rotation ticks, each row followed by its count of ticks
The counts run from 0 to 221.
[129  99 124 115 112  86 142  98 158 121 189 132 124 170 131 113 138 115
 120 144 135 117 143 150 117 170 154 128 133 114 107 113  86 203  88 105] => 43
[103  97  82  99 131  96 173 130 147  92  73 109 133 134 151 155 133  96
 114 120 136 154  84 114 113 140 144 165  98 164 166 105 141 103 105 110] => 168
[134 121 141  89 164 124 123 146 155  73  71  79 128 120 142 151 147 139
 150 126 159 188 105 125 146 134 150 121 152 171 160 123 138 148 151 132] => 172
[108 127 137 157 123 113 174 116 128 109 130 100 103  83  89 120 103 184
 164 105 130 128 142 156 143 107  96 135 125 135  78 161 122 104  97 152] => 120
[ 83 106 134 173 118 130 120  80 126 126 103 158 128 136 159 160 127 179
 157 128 152 122 122  98 117 155 112 119 110 176 114  81 150  61 144 101] => 94
[138 136 104 101 167 135 142 122  86 149 129 165 115 136 145 138 139 157
  90 154 126 113 147 112 122 100 170 131 179  91 117 142  72 184 138 148] => 139
[149 126 153 127 205 153 156 164  88 170 103 171 111  93 140 165 113 142
 129 125 137 117 137 149  99 164 166 109 159 117 140 134 107 161 119 171] => 2
[142 141 105  92 126 163 174 128 137  98  93 109 117  98 174 128 103 124
 104 109 164 117 128 125 122 157 101 130 124 140 181 175 154 102  85 126] => 157
[132 118 124 121 133  99 117 106 167  92  96 109 123 129 144 174 157 109
 109 118 113 101 110  91  90 113 141 152 112 103  49  98  82 151 143 109] => 27
[ 97 119 105 105 126  92 113 102 131 136 156 129  89 112 128 135 115 123
 124 105 111 145 154 171  81  85 124 128 165  48  81 108 109 154 151 145] => 128
[133 104 139 129 127 106 123 118 127 137 154 136 114 131 108 101  90 161
 144  99 112 128  98 112 135  95  82 169 139  83  96 145 111 212 135 150] => 123
[130 131 143 102 124 122 146 168 127 172 128 143 190 107 134 133  99 103
 123 117 124 130 176  96 182 111 129 136 133 104 162  98 139 174 160 164] => 209
[127 121  99 138 121  70 159 146 128 102 119  91 105  81 141  87  92 142
 150 154 135 135 133 162 128 106 104  96 163  82 142  93 125 148 164 168] => 130
[108  98  70 131  80  95 144 135 168  63  97 135 130 143 152 143 140  78
 127 164 123 142  83 139 137 134 153 140 122 113 110  99 128 127 105 143] => 31
[151 105 172 125 145 102 104 129 133 112 182 105 107 145 106 122 149 177
 147 160 154 152 151 145  92 169 143 104  93 163 121 139 160 185 127 129] => 187
[114 105 151 128 123 100 117 147 191 141 166 162 159 147 120 150 120 113
 139 108 121 112 106 156 141 160 109 148 130 117  54  88 118 128  81 124] => 111
[ 86 116  98 125 111 117 124  94 149  91  98 115 127 153 153 172 125 148
 109 115 119 115 118 102 130 108 134 147  93 143  43 101  90  91 108 106] => 26
[121 124 112 160 117  77 169 115  99 132 156  70 136  94 108  68 121 189
 111 152 148 124 155 130 130 158 113 121  92 161 149 155 122 115 110 102] => 51
[105 151 121 176 116 112 155 107 136 128 151 110 133 110  81 123 122 150
 123 125 116 123 105 140 136  83  71 155 153 123  41 152 129 115 106 143] => 121
[117 154 111 144  97  92 112 123 144 137 148 128 177 109 106 108 133 128
  62 151 136 141 135 127 130 124 108 134  78 133 101 142 192 108 156 159] => 201
[137 158 123 101 111 147  83 112 157  74  88 112  90 136 155 150 135 157
 117 105 112 152 113  81 114  96 120 150 120  98  73 183 137 136 134 149] => 22
[113 139 128 155 147 106 127 166 130 165 108  90 173 114  89 126 101 197
 120 128 108 134 179  98 143 100 115 142 118 149 131  89 144 126 152 163] => 204
[119 140 162 123 140 134 122  95 142 182 130 169  94 152 139 170 125  92
 118 118 161 178 102 139  73 155 113 155 120 145 147  98 139 145 121 124] => 85
[103  99 110 173 124 120 136 146 152 117  72 179 176 142 141 150 121 127
 155 146 133 138 104 110 138 186 122 120 129 113 141  77 185 101 108 151] => 99
[ 92 146 121 124 131  91 138 158  86 182 118  93 153 126 125 123 105 153
  92 114 119 139 120 115 170 111 160 173 124 180 180 118 108  97 136 130] => 67
[142 144 110 126  76 101 148  93 134  79 177 111 136 119 124  55 162 133
 103 142 156 155 117 178 129 181 118 136 160 102 129 145 144 141 107 132] => 47
[138 110 159 150 131  70 112 166 150 123 158 110 104 115  95 138 113 123
 165 144 101 129 144 150 125 120 101 129  93  88  88 168 145 151 113 151] => 118
[142 138 134 126 154  61 101 141  65 147 122 103 114  95 129  97 119 147
 108 173 110 149 125 107 130 112 141 126 123  79 114 144  85 152 161 132] => 134
[137 110 171 144 141  71 151 159 140 119 147  80  88  78 102 120  98 156
 171 118 115 134 153 143 135 126  99 118  89 123  91 158 129 145 112 140] => 119
[133 127 100 115 133 112 154 136 144 156 133 175 188 105 107 111 107 156
  76 135 143 114 107 116 147 102 103 163 114 178  88  96 118 137 148 158] => 206
[ 87 141 144 177 109 160 173  79  98 168 109 149 121 143 136 190 132 106
 134 127 150 135 137 113 144 142 128 157 109 161 190 133 147 103 129 132] => 83
[126 140 101 109 140  97 126 167 160 137 130  65 164 103 122 107 111 136
 108 136 151 108 177 144 128 116 121 105 159 131 180  94 163 134 167 122] => 61
[146 150 144 137 110  98 112 134 123 179 163 185  83 136 141 134 111 136
 120 136 128 129 123 105 164  98 135 180  88 142 123 167  76 142 138 149] => 218
[ 96 111  84 131  82 122 154 135 164  65  61  98 139 146 143 155 145 120
 158 120 111 131 110 131 153 130 162 150 157 107 131  97 117 116 119 155] => 30
[125 142 132  99 173 155 163 154 136 160 130 131 140 117 120 166 131 136
 106 102 148 132 164 122 147 102 176 163 158 163 186 131 125 169 160 155] => 71
[163 124 137  91 141 135 100 147 152 130  85 120  93 127 135 146  90 119
 111  89 117 152 122 126  56 164 123 156 100  79 113 128 132 165  91 139] => 17
[120 141 118  64  98 143 123 145 128 151 174 179 120 142 173 137 108  89
  96 130 160 153 100 148 147 109 146 161 124 173 160 151 136 137 123 143] => 74
[143 122 123 145 112 135 112 119 145  79 155 113 109 164 115 142 176 151
 135 175 118 116 132 110 141 116 158 131 135 137  78 170  87 188 135 117] => 38
[110 139 115 103 110 102 145 128 150  71 117  96 117 138 119 110 156 165
 145 162 141 179  90 149 152 133 141 141 136 168  83 120  78 118  81 122] => 36
[ 94 103  68 137 111 115 178 105 114 116 147 122 198 131 124 111 121 116
  66 131 133 100 158 118 130 125 104 128 129 138 166 130 155 135 103 124] => 57
[129 101 145 142 134 124 153 152 179 124 132 161 116 122 106 167 134 146
 172  80  95 105 170 153 142 143 146 132 143  95  99 134 136 161 137 170] => 113
[164 144 166 154 137 155 113 158 154 127 110 118  92 153 153 147  93 141
 121 120 112  43  94 107  93 164 116 141 128 101 109 132 124 164 142 126] => 12
[151 110 127 140 112 112 125 146 162 142 132 129 145 110 103  82 107 145
 125 123 142 132 162 156 108 162 121 108 139 104 155 106 183 187 191 173] => 198
[129 156 102 142 124  68 103 124  82 124 144 132 109 100 138 115 126 115
  89 189 112 125 108 114 126  84 126 118 128  70  93 162 117 143 174 138] => 133
[135 118 152 126 149 123 120 184 168 105  96 129 156 103 133 123 125 191
 166 131 153 167 109 130 168 163 116 104 142 151 103 110 148 105 105 160] => 104
[ 95 151 155 153 108 136 157  83 126 164 114 148 130 137 138 178 123  70
 113 145 160 155  97 125 101 164  99 169 117 151 162 104 151 119 112 106] => 84
